A hidden rule labels the rows of this table. It goes by one to three of the table's principal directions, not those with the most spread.
[-44 -21 -10  -2  14 -44   9  30  21 -16  17 -10  -1 -11   8 -30 -16  28
 -22 -25 -34  42  10  16 -14   4  14   6  32 -17  33 -28] Tz
[-26 -31 -15  29  33  -8   6 -38 -31 -22 -33  -7 -34 -62 -66  33  26 -10
   0 -53  22  19 -39  10  24  35 -11 -19  20  15  -7 -23] Tz
[ 12  40   4   7  26  -6 -45  20  35 -29  13   6   1  -6  59 -25  11  28
  -9  13 -38  14  -8  37 -12  13   8 -61  -8  30  27   5] Tz
[-20   4  -4 -19  37   1 -33  30  52  27 -39  -3   6  -5  51 -31 -13  37
 -32  -6 -24  36  -1  15  22 -21  -7  -9 -28  -1  15 -21] Ud
[-39 -50  -2 -32  49 -10  30   6  -9  40   3 -13  -6  -9  -1  10 -50  26
 -51 -21 -18  30   3  14  11 -19 -11   8   4 -53 -49  11] Tz
[  76   31    4   67  -42   49  -20  -19    7 -114   16  -11  -67  -25
  -55   18   70  -76   62   -5   52  -36  -23   56    9   57  -36   24
   37   11    9   32] Tz
[-35  -1 -10  54 -17  -9 -24  -4  -2 -31 -38 -23 -24 -46 -41   8   1 -40
  17 -36  46   8 -22 -30  38  18   7 -39  -6  81   7 -16] Tz
[-45 -18 -14  -9  65   1  -9   7  30  25 -43 -16 -25  -6  24 -11 -15  45
 -39 -35 -37  42 -13  34  14  -3   5 -31  25 -17 -11 -40] Ud
[-55   9 -27 -30  26  33 -16   3  31  49 -42 -40   4  44  39 -19 -16  16
  14 -36 -18  12  16  14  -9 -18  61  10   3   4 -18 -23] Ud
[-10   7 -35  14  36 -19 -27 -36 -20 -16 -33  28 -25 -59 -13  36  40   7
  -7 -62  -2  26 -39  27  -3   7  49 -52 -10  28 -16  19] Ud
[  8  26  -1  54   2  20 -54 -10  12 -37 -25  -5 -42 -37 -16  27  -1 -45
  19  -6  35   1 -20   9  54  35 -24 -61  -3  70 -13  33] EB
[  1  31  -7 -12 -34  26 -19  24  38  11   6  -7  43  47  33 -30 -14   3
   8  28   1   7  20 -37  18 -53   4  10 -56  31  20  11] Tz
[ 60   7  29  27 -10  61  26 -17  -7 -16  16 -19 -15  27 -16  -4   0 -17
   6  51  16 -45 -13  22   7  11 -53 -19  20 -16 -29   9] EB
[ 48  14   8  60 -22 -21 -12 -20 -10 -61  -8  39 -50 -60 -37  16  44 -36
   4  -6  26  -9 -21  32   8  53 -24 -29  37  11  15  18] Ud
[-31   8  -8 -14 -26   5 -12  37  30  29 -36 -41   9  23  23 -22 -20 -18
  32   0  17 -13  18 -21   7 -20  26  31 -24  28   6 -17] Qn
[-26 -23 -17 -62  -7 -13  42  -6 -38  44  44 -13  59  41   0  -2 -13  22
  17 -14 -19  -7  30 -39 -61 -38  57  71  -7 -39  13 -18] EB
[ 70  54  23  56 -53 -14 -73  50  49 -87  -9  28 -30 -39  14   2  38 -43
  24  53  35 -14 -19  -9  53  18 -71 -30 -44  75  52  27] EB
[ 99  36  32  56 -76 -12 -43  41  42 -77 -17  57  -9 -47 -10  -8  44 -36
   4  80  50 -19 -36 -17  65 -14 -85  -8 -86  48  31  42] Tz
[ -1 -65  -3 -27  68 -15  59 -49 -46  47  -1  41  12 -34 -24   3  -3  67
 -84 -36 -32  35 -24  16 -30 -24   3   1  20 -93 -28 -32] Ud
[-11  -8   3 -47  49 -12  27   1 -12  26  27  -5  31  24  36 -13   8  65
 -29   9 -59   8   2  10 -41  -9  -4 -14  10 -39  20 -37] EB
[-42 -14  -1 -47 -27 -46  14  62  16  14  58 -17  49  32  38 -29 -53  13
 -10   9 -22  20  47 -39 -25 -46  25  55 -29 -16  23  14] Tz
[  0  68   5  34 -34  39 -74  23  59 -15 -36 -33  -3  20  43 -32   1 -42
  62  27  25 -22   9   8  32  27  17 -36 -28  97  20  13] Ud
[  8   9   3  18 -22 -31 -33  33  21 -19 -30   7 -21 -40  10  -4   5 -25
   7  -7  26  -3  -4  -7   9   5   4   5 -16  30  20  -2] Lu
[ -37  -42   17  -56   75   83   49  -58  -35   70   19  -61   45   82
  -24   -7  -14   49   18   11  -33  -13   13  -15  -21   28  -37   52
   55  -60    4 -104] Lu
[-12  -9  -9 -16  12 -15  16  23  27  -1  -9  -8 -16  10  11 -15  11  24
  -7  -6 -32  17   7  36  -6   4 -12  26  31 -43  20 -22] EB
[ 17 -55 -16   9  -3 -21  79 -37 -44  -6  22  29 -22 -17 -78  25   4   7
 -29 -26  -5  18  -7  16 -11  -5 -22  41  64 -89 -12   2] Qn
[ 12 -64  -4   0 -32 -41  94 -46 -67  -4  81  56  25  24 -92  14  -8  23
 -17   1 -24  20  22 -42 -40  -5 -11  78  88 -99  32 -33] Ud
[  8   1  26  -6  -4  12   9   0  -2  19  29   0  30  17  23 -31 -31   5
 -19  29  -3 -11  17  -3 -17  -3   4  -7  -9  -8 -11   9] Ud
[-29  18   3  30   5 -50 -53   4  -6 -34  42  37 -14 -22  20  21 -27  -8
 -19 -24 -16  35  21 -26  -2  32  29 -60  35  51  18  21] Ud
[-18  19 -15   4  31 -21 -15   1  20 -22  -8   6   2 -12  14 -13  40  38
  -8 -13 -42  35 -12  20   4  22 -18 -40  15  17  58 -36] Tz
[  1   7 -18  67 -43 -25  -9 -35 -32 -53 -11  15 -22 -53 -74  24  32 -49
  43 -31  44  -2 -23 -19  13  39  20 -25  22  65  26   1] EB
[ 12  44  42   9 -97   1 -53  75  19 -33  41 -46  17  25  37  -6 -48 -98
  81  69  69 -75  38 -55   8   7  13  28 -72  96 -13  71] Tz
[ 56 -38   7   1 -53   3  56 -11 -21 -11 -11  28 -22  -9 -74  22  35 -35
  16  15  44 -29  -7   2   9  -5 -45 109   8 -79 -15  10] Ud
[ 72  60  33   4 -73  39 -44  34   9 -24  18 -10 -23  27  44  24   0 -93
  55  50  64 -88  30  -9  -6   4  -1  27 -41  34 -40  88] Lu
[ 21   2  12  38 -37 -21 -18  33  24 -44 -30   3 -40 -32 -21   3  18 -36
  15  13  34 -10 -10  -8  35  21 -46  14   6  22  26 -13] Ud
[ 41  34  15  30 -15  -2 -30  -2  -3 -31  -7  18  -4 -28   8   5  33 -17
   3  20  21 -21 -14 -14   9  17 -30 -45 -19  49  28   1] Ud
[ 27 -67  14   7 -38 -33  76 -17 -18  -5 -19  41   5  -9 -99 -14  47  19
   7  25   8   1 -15 -23   5  19 -66 117  50 -88  61 -97] Ud
[ 64  76   8  74 -43   2 -72  20  52 -92 -28  25 -43 -35   9  -3  71 -40
  33  33  23 -10 -22  22  49  46 -61 -59  -9  82  64  16] Ud
[-35 -20 -15  -2  50 -59  14  13  16  -8  14  26 -26 -24  28 -20  -2  57
 -81 -58 -64  67  16  35 -29   7   2 -26  79 -58  40 -39] Ud
[ 29 -36   1 -20  27  11  35 -27 -35  24 -11   8   5 -30 -32  23   3  12
 -17   4  11 -11 -33  16   3 -20 -19  14 -32 -43 -43  17] EB
[-86   8 -20 -19  56  73 -42 -20  17  39 -24 -72   1  39  18  12 -52 -11
  36 -31   1  15  -2  24  35   6  59 -32 -29  54 -85  35] Tz
[  0  18  12   8 -12  21 -13   6   8  -9  18 -25   9  13  16 -19 -14 -20
  18  11  11 -16  11   4  -7  11  10  -7  -6  25  -2  13] Tz
[-53 -28 -19 -59  10   0  38  15   0  83 -19 -27  35  50  27 -13 -45  35
 -13 -11 -22   5  21 -26 -19 -62  51  35 -18 -34 -33 -20] Ud
[ 72  20  14  16 -23   2  40 -40 -38 -42  78  54   9  25 -19  12  39  12
  -8  44 -29 -19   0  21 -36  17 -24 -22  40 -42   8  37] Ud
[-36 -29 -16  -6  27 -17   8 -15  -7  18  -6  18  22 -16  -9 -16  -6  40
 -48 -49 -15  49  -2 -33 -11 -31  24   4   4 -13  23 -52] Ud
[ -9  39   7   7  -5   4 -78  36  36   5 -39 -11   4 -13  52  -4 -14 -20
  14   8  25  -6   0 -34  31  -9  11 -38 -62  88   9   3] Ud
[  4  25  11  -7  11 -54 -33  37  27  12  14  39  39  -2  68 -34 -14  56
 -40  35 -51  28  14 -34  -9 -15 -13 -56 -13  28  77 -37] Lu
[ 32 -26  34  -4 -18 -13  32   6 -17  -7  19  25   5  -6 -20   0   7  -2
 -27  33  14 -16   1 -21   0  -1 -51  39  -4 -44  -2  -7] Ud
[  5  22  -2  11 -56  37 -36  35  34 -37 -44 -37 -38  23 -14  24  28 -68
  71   8  59 -39  -3 -19  42  -3 -12  59 -35  43 -17  12] Ud
[ 60 -30  21   8 -43 -34  47  -8 -46 -23  46  46  17 -16 -51  14  12  -5
  -7  38  15 -23  -6 -37 -19  -9 -38  42   5 -41  22  -3] EB
[ 76   1  48  38 -59  27  32 -16 -21 -23  13  17  11   2 -46 -11  20 -35
  14  78  47 -58 -15 -20  16  20 -70  13 -12  -2  -1   4] Ud
[-46 -27 -27 -26  21 -17  24   1  12  29 -25  -5   5  11   0 -20   3  40
 -12 -39 -32  32   1  14 -20 -18  44  33  22 -40   7 -43] Ud
[ 31  46  14  35 -59  27 -40  17  22 -54  10 -13   8   2  -3  -9  21 -55
  46  35  47 -27  -1 -22  31   7 -24  -3 -52  73  20  33] Tz
[-24   2 -13   5 -14  19  46 -27 -16  -3  35 -22  10  58 -23 -11   2   7
  23  -1 -25  -4  18   9 -26  13  22   1  59 -17   3 -12] Ud
[ 45  -6 -17  50  -4   0  12 -42  -4 -39   2  53 -31 -30 -53  10  27   4
 -21 -16  -4  32 -20  30  17  10 -26 -13  50 -31  19   7] EB
[ 65   9  25  58 -58 -77 -19   8 -18 -62  32  83   8 -86 -25  -3  21 -26
 -31  20  34   7  -6 -45   4  14 -37 -21 -18  33  69  17] EB
[-38 -66  15 -25  15 -11  29  18  10  35 -48 -17  11  -7 -40 -15 -10  23
  -5  10  10  13 -16 -27  35  -2 -44  77 -15 -36   5 -77] Ud
[-12 -31 -27  15  32  16  30 -48 -36 -32 -10 -12 -50 -24 -70  46  39  -8
  11 -59   6   9 -34  40  -1  27   2   8  51 -32 -34  -6] Tz
[ 52   0  15  30 -35 -11  58 -45 -54 -45  80  48  10  22 -59  22  32   3
  -3  42 -17 -14   3 -15 -18  27 -52 -12  61 -33  29   9] Ud
[ -1 -24 -14   7   2  -1  31 -47 -37  -1  20  26  -3  -4 -56  28   7   0
  -3 -20  -1  16  -2  -2   1   9  -2  17  34 -32  -9   9] Ud
[ 54 -13  20  -9 -49  31  54 -23 -38  12  49  11  28  48 -39  12 -11 -19
  22  59  19 -47  12 -25 -13 -18 -24  51  -2 -43 -26  29] Ud
[-16  29  30 -14   2  30 -62  42  27  10 -25 -52  -7   1  54   2 -26 -49
  33  22  42 -41   9  -6  25  19  -2  -7 -63  66 -39  32] Ud
[ -4  28  22  -8 -39   2 -21  61  49 -13   2 -35   3  43  38 -26  -5 -21
  38  51   2 -25  28 -10  17  13 -34  29 -12  26  33  -8] Ud
[-15 -14   6 -28   0  67  36 -13   0  59 -16 -59  27  59 -13 -12 -36  -5
  39  41  11 -35   2  10  18 -12  -4  30 -24 -13 -56   7] Tz
[  1 -36 -52  14  50  74  35 -95 -33  29 -32  -2 -39   5 -86  49   2   2
   9 -66   5  27 -25  43  22  -4  10  15  64 -59 -54   1] Lu
[-45 -12   0 -51  30 -26 -14  24  -6  73 -11 -12  51  12  50  -8 -47  39
 -15   5 -21   6  14 -57 -14 -38  33 -11 -43  23   8 -36] Lu
[ 47 -15  -2  35 -29   5  44 -40 -29 -53  18  26 -18 -10 -77  11  57  -8
  16   2  10  -9 -25  15  -9  22 -30  30  46 -38  20 -17] Ud
[-47 -20 -20 -57  54 -42  41   5  -1  38  39   0  46  19  49 -48 -10  87
 -46 -32 -87  44  20  36 -77 -19  62   1  32 -66  31 -37] Tz
[ -2  20  -6  29  11  32 -49   3  45 -24 -82 -17 -47 -30  -5  -1  45 -23
  23 -21  30   3 -30  33  50  29 -23  -6 -13  38   2 -21] Ud
[ 50 -16  20  27 -42  17  53 -20 -21 -56  27   3 -10  -1 -64  -9  50 -22
  18  23  25 -31 -17  19 -14  24 -41  50  27 -43   7  -9] Tz
[-55 -49  -3  27  50 -10   9 -19 -10 -24 -79 -34 -49 -70 -68  14  47   3
  -1 -56  22  19 -60  20  37  53 -30  -8  22  15  -3 -81] Ud
[-104   20  -52  -24   74   10  -68   32   53   25  -61  -60  -55    8
   83    7  -31   11  -10 -109  -30   46   13   46   -7  -15  105  -47
   19   36  -47   -1] Ud
[ 10  24   6  -9  -1  19 -15  15   8 -22  35 -21  15  25  29 -10   7   2
   9  12  -9 -10  12 -10 -17  -5  -7  -4  -8  16  25  -5] EB
Here are more rows. What is the label of each one?
[ 13 -26 -16  28 -34  22  31 -36 -26 -18 -24 -11 -28 -17 -87  25  24 -47
  49 -23  50 -20 -22   8  13  15   5  56  20 -13 -22   2] -> EB
[ 11  35  -4  10  43   4 -49  -1  22 -29 -25   6 -39 -26  41   6  40  11
   0 -20 -21   3 -23  60  -9  36  15 -56  11  20  -1   5] -> Ud
[ 16   5  -3 -44  64  55  40 -28   1  37  69  -7  44  80  53 -36 -20  85
 -53  16 -87  22  23  36 -53 -35  -5 -26  43 -80   6 -20] -> EB
[  1  11   8  24   0 -30 -31  17  -4 -23   0   9  -8 -39  10  13  -9  -9
 -15   3  12   4 -12 -25  17   3 -12 -58 -21  55   9   9] -> EB
[ -4 -15 -10  16  21 -15  39 -34 -13 -14   9  24   7 -19 -30 -18  33  40
 -42 -22 -30  36 -14  19  -9   9 -18 -25  37 -31  33 -32] -> Tz
[ 13  -2   2 -47  22  25  28   2   6  25  32 -12  31  48  35 -28   2  41
 -12  12 -40  -3  20  22 -43 -22   2  37   9 -62  11 -17] -> EB
[-21  29 -27  19 -23 -27 -48  16  27  -9 -44   8  -3 -31  10  -2  15 -18
  24 -26  17  18  -5 -14  22  -5  36 -18 -34  68  30   6] -> EB
[ 62  41  11  50 -77  16  -5 -13 -15 -39  26  11 -20  17 -25  17   7 -67
  62  42  38 -56  13  -6  -4  30   0  -7  30  34   4  45] -> Lu
[ 10 -20  15  24 -50 -22  22  20   7 -24 -12   5   1 -13 -47 -14  10 -18
  18  34  27  -9 -11 -23  29   7 -42  41  -9   4  26 -22] -> Tz
[ 27  27  -5  47  20  76 -53 -64 -40 -26 -42 -25 -66 -33 -49  88  25 -81
  64 -28  73 -49 -39  12  42  53  -6 -51   0  74 -71  46] -> Lu
[-20 -49 -36 -22  60  35  59 -42   4  10 -32 -17 -23  25 -57   3  40  60
   8 -29 -50  33 -39  76   2   6  -7  47  57 -93 -18 -54] -> Tz
[-49  26   5 -29 -21  25 -15  37  23  21 -10 -77  12  45  43 -20 -24 -38
  60  10  18 -42  25   8 -11   9  50  20 -34  45 -33  24] -> Tz
[ 17  24   2 -11 -14  40  -3 -18  -4  29  27  -7  22  57  14   1 -28 -11
  40  36  -7 -27  26   0 -12   3  20   6  11   2 -14  28] -> Lu
[ 16 -14  11 -32  -5  25  21  -8 -15  31  47  -2  24  44   2   2 -37  -4
   7  21  -4 -14  33  -6 -22 -11   0  58  13 -53 -18  21] -> Lu
[-45 -32   7 -35   1 -21  -6  32  -5  38 -33 -20   8  -3   4  17 -27  -8
   3  -8  24  -8   2 -54  13 -23  10  42 -43  12 -24 -23] -> Ud
[ 17 -13 -18 -11  13  71  62 -53 -11  16  10 -14   2  64 -50   9  20  22
  16  14 -23  -1  -7  36  10  -8 -35  32  39 -68 -25  -4] -> Tz
[ -9 -25 -12 -36  23  14  23   1  -7  30   5 -15 -10  36   0  23 -21  15
   4  -8 -20  -2  11   6 -12 -19   3  42  28 -54 -25  -9] -> Lu
[ 26  25  12  25 -13 -29 -67  35  19  -8 -30  21  -6 -56  41  -3 -13 -20
 -15   0  33  -4  -7 -39  12 -16   4 -43 -48  68  25   0] -> Lu
[-13  52  12  -9  12  17 -40  26  46  16  16 -11  27  42  87 -43 -25  22
 -15  31 -37   7  28  13  -3  -2  13 -61 -18  38  12  17] -> Ud
[-24  30 -29  26  17  87 -42  -2  65 -18 -70 -68 -59  23   4 -10  14 -34
  52 -37  19   3 -15  76  43  19  20  -2  13  29 -40   9] -> Tz
[ 42 -17  11  11 -32  31  60 -22  -8 -30  24  -4   2  19 -55 -23  37  -8
  18  25   9 -21  -6  34 -11  16 -37  64  29 -63   7  -8] -> Tz
[  0 -31  -1 -52   7   2  35  -4 -23  40   6   7  22  34  -3  14   4  25
  -8  -1 -11  -9  11 -33 -28 -35   3  70  -1 -62  -6 -33] -> Ud
[ -46   44   -7  -93   65   52  -37    6  -19  105    9  -80   23   54
  127   20  -69  -12   26  -26  -14  -56   45   33  -71  -15  120  -40
  -44   23 -104   79] -> Lu
[ -28    3  -14   45  -11   56  -18  -31   15   -5 -100  -52  -44  -30
  -60    2   37  -63   56  -46   73  -17  -27   15   53   43   -4   17
    1   53  -14  -32] -> Ud
[ 63  27   1  81  -7  -8 -24 -39 -14 -90  27  68 -38 -48 -33  25  47  -4
 -31  -4   1  22 -37  12  15  22 -30 -90  31  31  20  24] -> Ud
[ 28  34   0  29  16  12 -39 -19  21 -27 -37  32 -27 -21   7   6  53   7
  -1   2  -6   8 -26  31  23  32 -23 -47   6  23  17  -6] -> Ud
[ 50  49   1  -6 -15  14 -30  17  20 -22  42  22  14  22  51   1   2   1
  -2  37 -16  -7  10  15  -5 -26  -2 -29 -39  12  -2  69] -> Tz
[-31 -38  11 -64  10 -25  80   2 -11  85  33   2  96  48  14 -60 -32  78
 -41  44 -56  18  31 -29 -29 -35 -17  40 -10 -68  41 -51] -> Tz
